Look-ups in named tables: a row name and a column name give one cell, copied from the table.

Nom
          Bora   Pegob
Riti     49095   47881
Lavasod  25188   53267
Gav      89548  -90408

Lavasod, Bora => 25188
Lavasod, Pegob => 53267
Gav, Pegob => -90408
Riti, Bora => 49095
Gav, Bora => 89548
Riti, Pegob => 47881

Table Sanab
fields: Buki, Keget, Fot, Lus, Gan, Peleri, Busilir, Lig, Kigakek
Fonal: [70, 222, 298, 753, -310, 298, 297, 753, -82]
Buz: [416, 635, 463, 408, -167, -101, -38, 674, 199]
Vanug: [-770, -763, -769, -11, 858, 986, 988, -256, 236]
Gep: [72, 222, 297, 747, -303, 297, 297, 747, -79]
Leb: [67, 221, 299, 763, -320, 299, 299, 762, -88]

What is the Lig of Vanug in Sanab? -256
What is the Gan of Leb in Sanab? -320
What is the Kigakek of Gep in Sanab? -79
What is the Busilir of Gep in Sanab? 297
What is the Buki of Gep in Sanab? 72
What is the Lus of Fonal in Sanab? 753
What is the Keget of Vanug in Sanab? -763
What is the Peleri of Leb in Sanab? 299
What is the Peleri of Fonal in Sanab? 298
What is the Peleri of Buz in Sanab? -101
Row with the largest Keget: Buz

Gotimi:
         Pofas  Bipozib  Zubena  Vageru  Taba
Teb       2.24     1.14    4.65    2.43  2.08
Lalop     1.36     3.26    3.72    5.11  4.96
Bupefup   2.73     3.86    4.90    2.14  3.84
Nelagi    5.03     4.93    3.00    1.96  3.15
Gife      7.60     5.31    1.42    0.94  1.55

Vageru of Teb is 2.43
Pofas of Gife is 7.60
Zubena of Lalop is 3.72
Zubena of Bupefup is 4.90
Pofas of Nelagi is 5.03
Vageru of Nelagi is 1.96
Zubena of Teb is 4.65
Taba of Lalop is 4.96

Kolisid:
|  | Lomoma | Revuton | Vaz | Sek | Letu | Ver | Ruv |
|---|---|---|---|---|---|---|---|
| Zad | 5061 | 6568 | 4033 | 8789 | 5084 | 3740 | 5904 |
| Dus | 6222 | 6863 | 4012 | 7740 | 6123 | 8287 | 7094 |
| Mava | 7439 | 6651 | 5486 | 6301 | 6284 | 3805 | 6710 |
| Vorat | 4280 | 6282 | 7271 | 3033 | 6822 | 5089 | 5290 |
| Tuvune | 5965 | 5641 | 3768 | 879 | 6804 | 8990 | 6514 |

What is the Sek of Mava in Kolisid?
6301
What is the Letu of Vorat in Kolisid?
6822
What is the Lomoma of Dus in Kolisid?
6222
What is the Lomoma of Zad in Kolisid?
5061
What is the Letu of Mava in Kolisid?
6284
What is the Ver of Tuvune in Kolisid?
8990
What is the Revuton of Dus in Kolisid?
6863
What is the Vaz of Mava in Kolisid?
5486
What is the Letu of Tuvune in Kolisid?
6804
What is the Vaz of Tuvune in Kolisid?
3768
What is the Ver of Vorat in Kolisid?
5089
What is the Sek of Dus in Kolisid?
7740
What is the Ruv of Zad in Kolisid?
5904
What is the Revuton of Vorat in Kolisid?
6282
What is the Lomoma of Tuvune in Kolisid?
5965
What is the Ruv of Mava in Kolisid?
6710

Nepe
fields: Fazeduz, Kanobam, Giz, Maneb, Lazot, Tuf, Mabu, Pok
Tiz: [-13.387, -33.089, -27.810, -47.713, -6.171, -37.437, -42.787, -22.626]
Gefavum: [-12.432, -28.740, -26.160, -45.821, -10.359, -34.760, -37.678, -21.050]
Vinoso: [-54.408, -43.833, -9.368, -34.925, -47.727, -11.509, -37.675, 58.904]
Nunupu: [-50.882, -42.075, -8.484, -34.258, -42.953, -12.634, -36.961, 38.503]
Ripod: [-24.825, -10.281, 3.736, -18.233, -36.997, -35.645, -38.760, -11.146]
Gadunot: [-10.935, 0.906, 11.389, -5.866, -35.786, -43.765, -35.820, -23.661]
Mot: [-12.847, 0.490, 12.777, -5.632, -33.667, -43.792, -37.338, -23.397]
Buva: [-32.964, -48.546, -58.150, -38.796, -8.774, 0.559, -7.055, -20.713]
Bos: [-12.017, -26.306, -34.475, -34.402, -5.692, -27.755, -24.577, -32.477]
Seg: [-29.919, -14.347, -12.164, 7.290, -37.538, -2.970, 0.834, -23.322]
Fuvu: [-31.937, -47.122, -58.971, -41.168, -8.021, -0.442, -8.362, -20.347]

Seg, Pok => -23.322
Gefavum, Mabu => -37.678
Gadunot, Kanobam => 0.906
Bos, Pok => -32.477
Ripod, Maneb => -18.233
Nunupu, Mabu => -36.961
Gadunot, Fazeduz => -10.935
Gefavum, Tuf => -34.760
Buva, Maneb => -38.796
Gadunot, Pok => -23.661
Mot, Tuf => -43.792
Bos, Giz => -34.475
Vinoso, Mabu => -37.675
Nunupu, Pok => 38.503
Tiz, Pok => -22.626
Which row has the largest Maneb? Seg

